One vector is turned by the same rotation once a step. Each row is the vector after some number of steps, and that number follows the row.
The counts run from 0 to 619.
[ -5   6  -2 -20 -23   7 -14   3   5 -25  10 -17  22   4 -27   0  18   9
  -4  -7 -11   4 -10   6  -9  10 -10  12  23  26 -31   0   5   3  -4  -5
  19  -6  -6  -9  -6  18   4  27  19   0 -26  -3  -7  16 -31  -5 -33 -14
  11  -8  -3 -22  -9  32  -6 -19  -3  26  17   0  11]	580
[ -7  12   9 -15 -19  -6 -16   8   1 -23  13 -23  16   0 -23  -3  23   3
  -7  -6 -11  13 -13   3   4   5 -21  -3  12  17 -19  11   0   9 -13   3
  22   0  -1  -5  -6   8  -2  24  20  -2 -24   4  -2  18 -34   3 -40 -16
  22 -13 -13 -27 -11  24 -11 -15   5  23  13   1  14]	464
[  6  12  -2 -18 -11  -1 -16  14  14 -16  14 -17  15   9  -9  -9  30   8
 -12 -20  -4   6 -12   5   3   5 -18   9   3  22 -20   8   1   3 -10  -1
  27  -2   1   1 -10   3   2  32  13   2 -40  -3  -2  19 -29  -1 -33 -22
  14 -14  -7 -16  -5  26  -9 -19  14  18  17   0  11]	596
[  3  11   9 -20 -14  -4 -18   6   6 -23  12 -21  15   1 -15   1  23   4
 -15  -5  -8   7 -14   1   3  13 -19   0  10  22 -22  17  -2   9 -15   1
  24   1  -2  -6  -4  15  -4  26  20   4 -25   5   3  19 -34   4 -34 -21
  20  -6  -9 -23  -5  24 -10 -18   7  28  17   2  11]	276
[ -8  12   2 -17 -18   2 -16   3   3 -26  13 -24  20   9 -25  -1  16  12
  -9 -13 -14   9 -10  -1  -9   5 -16   1  14  26 -21   9   8   4  -7   3
  22  -8 -10  -7  -6  21  -2  28  18   1 -29   1 -10   9 -25   2 -32 -12
  19  -4  -4 -18  -8  30  -6 -19   2  26  21   3  11]	209
[ -2  12  -1  -7 -11   6 -17   2   0 -24  15 -17  17   6 -22  -9  16   9
  -4 -10  -8  16 -11   2  -8   0 -28   4  15  10 -20  11  -6   0 -13   1
  21 -10   0  -6 -18   8   5  31  18  -4 -25   3 -12  16 -26 -13 -40 -11
  23  -7  -4 -23 -13  33 -11 -13   9  25  11  -4  18]	507
[  8  12  -4  -2 -12   4 -13  -2   9 -22  14 -18   4   9  -9 -13  14   9
  -6 -14  -7  13 -12   5  -9   3 -29   9  18  18 -29  17   2   1 -14  -3
  19  -6  -3   1 -15  13   0  33  20   2 -31   2  -2  20 -31 -12 -33 -14
  19  -1  -3 -17  -8  32 -14 -14   9  19  14  -6  16]	481
[  0  13   1 -19 -16   0 -18   9   1 -22  13 -15  18   4 -16  -7  20   2
 -12 -12  -4  10 -14   3  -1   4 -20   5   7  15 -20   3  -5   0 -12  -4
  21  -3   8  -4 -16   0   4  30  18   0 -25   3  -9  23 -28  -8 -38 -23
  20 -15 -11 -22  -8  28 -11 -18  15  25  17  -5  17]	75
[  1  12  -3  -7 -16   6 -13   2  13 -21  15 -25  15  12 -17 -10  22  16
  -7 -14 -10   9  -9   6  -7   4 -24   2  17  22 -22  20   8   3  -9   7
  24  -8 -12  -4  -6  23  -3  29  15   3 -38  -2  -6  12 -30  -2 -31  -7
  18  -2  -2 -17  -7  28  -6 -13   1  20  15   1  10]	239
[  5  12  -1  -3 -15   4  -9  11  11 -19  15 -21  17   9 -18 -12  27  10
  -1 -14 -10  15  -9  10   0  -3 -24   7  15  16 -15  11   4   6 -12   2
  25  -3  -6   1 -12   6   6  27  12  -8 -39  -8  -5  16 -32  -8 -43 -11
  15  -8  -7 -16 -14  28  -6 -12  11  10   5   0  14]	535
[  3   4   2  -5 -11   3 -18  10  12 -15  14 -14  17   7 -13 -10  34   8
  -4 -11  -5   8 -14  11   8  11 -28   7  16  12 -19  15  -8   5 -12   3
  28  -2  -1  -2  -8   4   0  28  12  -1 -33  -4  -1  19 -37  -6 -37 -13
  20 -13  -6 -26  -7  29  -7  -8   7  22   6   2  11]	561
[ -3  14   3 -23 -21  -6 -13   6   6 -27  10 -15  12   0 -20  -2  12   1
 -15 -10  -7   9 -12   6  -5   6 -15   2  15  21 -24   7   7   1 -14  -1
  17   1   6  -6 -10  11  -6  22  17   0 -24   1  -2  24 -33  -1 -42 -22
  23  -8 -13 -21  -9  26  -8 -19   5  25  18  -8   8]	35
[  6   9  -6 -13 -24   5 -10   4  12 -22  12 -17  17   6 -18  -6  17   6
  -3  -9  -9   8  -7  10  -2   6 -12  16  26  31 -33   3   7   2  -7  -8
  18   2  -5  -4  -7  18   8  26  20   1 -32  -8  -1  23 -33  -6 -32 -14
   4 -10  -6 -16  -9  30  -7 -19   0  18  14  -1  11]	365
[ -4   2  -3  -7 -11   6 -16  10  12 -17  10 -16  23   9 -19  -8  34  14
  -2 -13  -8   8 -12   9   1   7 -26   7  18  14 -16   9  -1   6 -10   6
  24  -8  -5  -4  -7   7   0  27   7  -6 -34  -6  -7  15 -33  -7 -40  -9
  20  -8  -2 -24  -9  32  -3  -9   3  21   5   2   6]	348
[  1   9  -5 -17 -19  10 -14   6   4 -23  16 -16  26   9 -26  -3  23  11
  -3 -13  -9   8  -8   4  -6   4 -14  15  15  24 -25  -2   1   3  -3  -5
  24  -9  -5  -6 -11  10  12  32  18  -1 -32  -5 -11  15 -25  -9 -33 -13
   7 -12  -2 -16 -11  33  -6 -18   4  23  16   3  14]	326
[  1   6  -1  -4 -18   7 -16  -1   6 -20  18 -18  16   5 -20 -13  19   6
   2  -2  -9  12  -7   9   2   7 -21   8  25  21 -29  14  -1   4  -8  -3
  23   0  -8  -4  -7  16   9  27  22   3 -30  -1  -1  19 -36  -9 -31  -6
  10 -13  -8 -25  -9  28 -13 -11  -1  21  11  -2  18]	548
[ -6   4   3 -13 -18   1 -15   8   1 -24   5 -17  16   2 -24  -1  22   5
  -1 -11 -14  13 -14   3  -6   7 -21   9  19  13 -24   2   2  14 -11  -4
  18  -4   0  -6 -13   3  -3  27  14 -12 -22  -2  -6  17 -33  -6 -45 -15
  19  -1  -2 -25 -15  36  -5 -16   5  21   7   1   8]	284
[  2   7   0  -6  -4   7 -18   3   7 -22   8 -17  11   9 -14  -4  25  11
  -5 -13  -7  11 -14   2  -6   8 -31   8  14   9 -19  19  -7   7 -13   1
  24  -9  -2  -3 -17  10  -1  32  14  -5 -29   3  -8  14 -31  -9 -37 -14
  23   0   3 -20 -12  37  -8 -12  10  24  10   1  11]	201
[ 13  13  -1 -12 -21   6  -9   3   9 -25  14 -17  11   3 -14  -7  15   2
  -6  -5  -8  13  -9   9  -2   6 -15  15  23  26 -32  11   2   8 -12 -10
  19   3  -3  -2 -11  15  10  25  23  -1 -28  -4  -1  24 -35  -8 -36 -15
   5  -7  -5 -15 -13  30 -10 -16   6  17  11  -2  17]	364
[  6  12   1 -11 -17   2 -13   2   6 -28  11 -18  11   4 -20  -4  12   6
 -13  -3  -9  11  -8   9  -6   8 -22   4  24  18 -25  18   1   3 -16   0
  17   0   1  -7 -12  21  -3  20  17  -2 -22   1  -3  23 -37  -9 -43 -13
  22   2  -5 -20 -14  30  -7 -11   0  24  10  -7  11]	214
[  2  12   2 -11 -12   8 -14   6  -2 -26  11 -19  18   4 -23   0  20   7
  -2 -10 -12  16 -11  -2  -7   3 -21  11  14  14 -21   5  -3  12  -9  -7
  21  -5  -3  -4 -15   4   6  31  19  -8 -26   0  -8  16 -28  -8 -40 -15
  15  -3   1 -18 -16  38  -9 -17  11  20   8   4  18]	538
[  1  13   3  -8 -15  -6 -13  12  11 -19  13 -21   7   3 -14 -10  26   6
  -7 -15 -11  14 -14   7   2   2 -27   0  11  16 -18  17   5   8 -18   3
  25   1  -1   0  -9   4  -7  25  13  -5 -33   0   1  19 -36   0 -42 -16
  24  -7 -12 -22 -11  25  -9 -13  11  13   9  -1  11]	132
[  7   8   0 -11  -8   3 -13  11  12 -23   7 -16   8   8  -9  -3  27   7
  -7 -16  -7   9 -14   5  -4   7 -26  12  13  14 -20  12   1  11 -16  -5
  20  -3   1  -1 -17   4  -4  30  13  -9 -31  -3  -3  21 -34  -7 -43 -21
  21   3   1 -18 -12  35  -6 -16  14  19   5  -1   9]	564
[  7   6   2 -20 -15   5 -18   7  11 -18  13 -17  20   6 -14  -1  28   6
  -8  -7  -5   1 -12   4   5  17 -14  13  15  28 -28  10  -3  10  -7  -6
  27  -2  -6  -4  -3  15   3  31  21   6 -30  -2   2  20 -33  -1 -27 -18
  10 -10  -1 -20  -3  29  -9 -19   3  26  16   7  11]	487
[  9   9  -4 -13 -11   9 -13   2  17 -25   7 -16  12   9 -13  -1  21  13
 -10 -12  -6   4 -10   8  -8  11 -21  15  19  23 -26  16   4   6 -11  -2
  21  -4  -5  -5 -11  23  -2  29  14   0 -32  -5  -3  18 -32  -6 -34 -15
  16   7   7 -14  -9  36  -3 -15   5  24  12   1   7]	56
[ -3   5   3 -18 -13   3 -14  11   7 -26   4 -14  16   2 -21   2  25   5
  -9 -10  -8   8 -14   5  -4   9 -19  11  17  15 -22   5  -2  12 -13  -4
  19  -2   4  -7 -14   6  -5  24  10  -9 -22  -3  -5  20 -35  -6 -46 -19
  22   0   0 -24 -15  36  -3 -14   7  25   6   1   6]	498
[  6  10   2 -11 -19  -1 -11   7   7 -24  11 -15   9   1 -15  -8  17   0
  -6  -6  -6  11 -11  12   0   7 -18  10  24  17 -28   9   1   8 -15  -8
  19   6   5  -3 -13   7   1  23  18  -5 -25  -3   3  28 -40 -10 -44 -19
  13  -8  -8 -22 -12  30  -8 -14   6  19   7  -5  12]	617
[ -5   9   2 -20 -17  -5 -20   6   5 -22  11 -13  14   1 -17  -8  19   4
 -13 -12  -5   5 -13   4  -2   7 -19   2  12  13 -23   7  -3  -2 -13  -1
  19  -4  10  -6 -14   3  -3  27  16   2 -21   4  -6  23 -33  -7 -39 -22
  24 -14 -13 -28  -5  27 -10 -17   8  30  18  -9  11]	223
[  6   7  -6 -21 -13   9 -18   5  12 -21  11 -14  20  11 -14   0  23  11
 -12 -12  -3  -2 -10   5  -5  14 -14  15  15  26 -29   8  -1   0  -7  -3
  22  -7  -3  -8  -8  18   3  33  16   8 -32  -4  -4  18 -28  -5 -27 -20
  11  -6   3 -15  -3  33  -5 -19   3  29  20   3   8]	86
[ -2  17  -5 -16 -20   3 -13   4   8 -23  17 -20  19  12 -23  -9  16  15
 -10 -18 -10   9  -6   4 -10  -3 -19   4  11  25 -18   7   9  -8 -10   2
  20  -8  -5  -6 -11  16   3  28  15   3 -35  -2 -13  15 -22  -5 -34 -12
  17  -9  -8 -13 -10  28  -7 -17   5  20  20  -4  12]	143
[ -6   7  -3  -6 -15   4 -11  11  12 -20  10 -19  18   9 -20  -9  30  15
   0 -17 -12  11 -11  12  -3   3 -26   8  19  15 -18   9   8   5  -9   5
  23  -5  -7  -3  -9   8  -4  25   9  -9 -36  -6  -7  14 -33  -6 -43  -9
  20  -6  -4 -22 -13  31  -1 -10   4  16   6   0   6]	134
